Each path below is one point turned by a fixed rotation once a step. After each direction that follows a path, write how fast that rotation turns it, in deg/step (0 if it stays still).
Each turn is a multiple of 5 degrees from 10 to 175, or 0.
Each row of a path follows its step; steps can be skipped.
Path 1:
step 2: [ 14  10   0  -3 -19   0   0  11 -15   4  11  -2   1  -5   8  11  -1   0
  -3   5 -13  -7   1   0  14 -15   9 -25   0  -4   6   1   8   1  15 -15
   0   5  10  11   9   4   2  -1  -7  -5 -11   2 -19  -2   5 -11  19  11
   6   0   6   5  -4  -5   1  -9  -6 -10  -1]
step 3: [ -2  10  12 -12  -3   9  -7 -10 -12  -9   0   0   5  -3  -2 -11   0   8
   2 -14  10   0   8  11   5 -13   2  -5  -5  15  -1   5 -16   2  -6  12
   8  12  -7 -19   0   3 -10  -9  -9  -4   0 -23   2   3   5  -7  -9   4
   7  -7  11  12  -6  -2   5 -26  -3  -1  -4]
step 8: [  9  -6  16   1  -9  18 -10  -5   2  -2   1  -8  10   1   0   2  -3   6
   6  -5 -14  -3   5  -4 -13 -21  -1  -3   5   4   6  13  -8 -12   6   1
 -11  10 -10   1  -8  -1  16  -1   0  -7  -8  -8   2  11   9   0 -21   4
   2  -5  20   5   4  -1  -1  18   5   6  15]
step 15: [ 11   5  17  -8   2 -10  -7  -2  11  -1  -5   2  14 -13  -7   2   1   4
   8  -6  -2   3   6  16  -2 -17   6 -19  -5   0  -1 -12 -12 -10   6  -1
   2  15   5  -4  14  -8 -10  -6   7  -2  13  -2 -13 -15   0  -6   2  -9
  -6  -5  11  -2   4   3  -2 -16  -9   9 -21]
step 16: [ 12  -7  -2   6   8 -10  -8  -8   0  -6  14  -4 -13   6   9 -15  -1   9
  -5   2   6   9  -7   1   3  -1  -6  -1  -4   9   7 -10 -27  -7 -12  16
 -14  -2   3   6   0  -5   1  -2   1  -6   4   5   7  11   1  -5  13  -2
  -5 -10  18  23  -8   9  -6  -7   0  -6  16]
step 18: [ -7  -2  -1 -14 -12  -9  -3  11   8  13   9  -9   3   3   7   1  10  -1
  -9   5 -14 -13   0   2  17   1   2  -9  11  -6  -6 -19   8  -1  13   1
   6   8   2   1 -11  -5  -6  -7   3  -6  -7 -11  -1 -10   5  -8  -3  -8
 -19  -5   6   1   4 -20   9  -2 -13 -13 -16]
step 21: [ -2  -2   9  -8 -20 -11 -25   2   7  -1  28  -5   8   4   0  10  10  15
 -12  -3  -2  11  10   6   4  -2   4   0   1 -10   3   4 -17  -2   1   3
  -2  -4   6   0  -9  -2   5   9   2   4  -9 -12   6  -1   0  11  10  13
   5   3   9  11  -8 -13  12   3   0  -4  -1]
Directions:
[ 1  0  0 -1  0 -1  3 -3  1  3 -1 -5  3 -4  0  3 -1  0  4 -1 -2  1  4 -2
  1  0  1  3 -1  0  3 -2  0  5 -3 -1 -2  3  2  2 -2  0  3 -2 -1 -4 -1  2
 -1  1  0  0  3  2  3 -3  0  0  4  0  3  4  3 -2 -2] | 115
[-2  3 -2 -3 -2  3  2  0  4 -3  3 -3 -1  4 -4 -1  3 -1 -1  4 -2 -2 -1  1
  2  1  0 -3  3  0 -3 -4  4  1  0 -3  1 -3  1  2 -2 -2  3 -2  0  1  1  1
  1  0 -2  0 -1 -4  6  3  0 -1  1  3  1  1  1 -1 -3] | 85
[-3  2  3 -4 -1 -1  2  0 -6  2 -1 -2 -3  0 -1 -2 -3 -2  2 -3 -3  1  1  0
 -2 -2  2 -5 -5  3 -1 -3  2  1  1  2  1  1  1 -1  4  1 -1 -2 -2  0  1  0
  6 -2 -2 -4 -1 -1  0 -1  1  1  1 -1 -3  1 -2  3 -3] | 90
[ 0 -1 -1 -1  4 -1 -4 -1  2  1 -1  0 -3  4 -1  0 -3  0  1  4 -3  0 -1 -6
  2 -1 -2  0  1 -2 -1  0 -2  0 -3  1  3 -1 -5  1  4  0  3 -2  6 -1 -1  0
 -2  0  1  0 -3 -1 -1 -5  1  2  4 -1 -2  3 -4  0 -3] | 35
[ 1  2  3 -5 -1 -1  0  3  2 -2 -2  1  0  4 -1  4 -1  2 -3 -2  2  0 -3 -3
 -2  5  1  1  2  1  0  3  0 -1  0 -3  1  4  0 -4  1  6  1  4 -3 -3 -1  1
  0  3  1 -3 -2 -1  4 -2  0 -1 -3  1 -1  4  2  0 -1] | 20
[-2 -1  1  4  0  3  0  1 -2 -2  4  0 -1  0 -2  2 -3 -1  2  5  3  3 -1  1
 -4 -4  5 -1  1  3  1  0 -2 -3  1 -4  3  3  0  1 -2  4  2  4  0  0 -1 -3
 -1 -1  2 -3  2  4  2  1  1  0  5  1  2  0 -2  2 -3] | 60
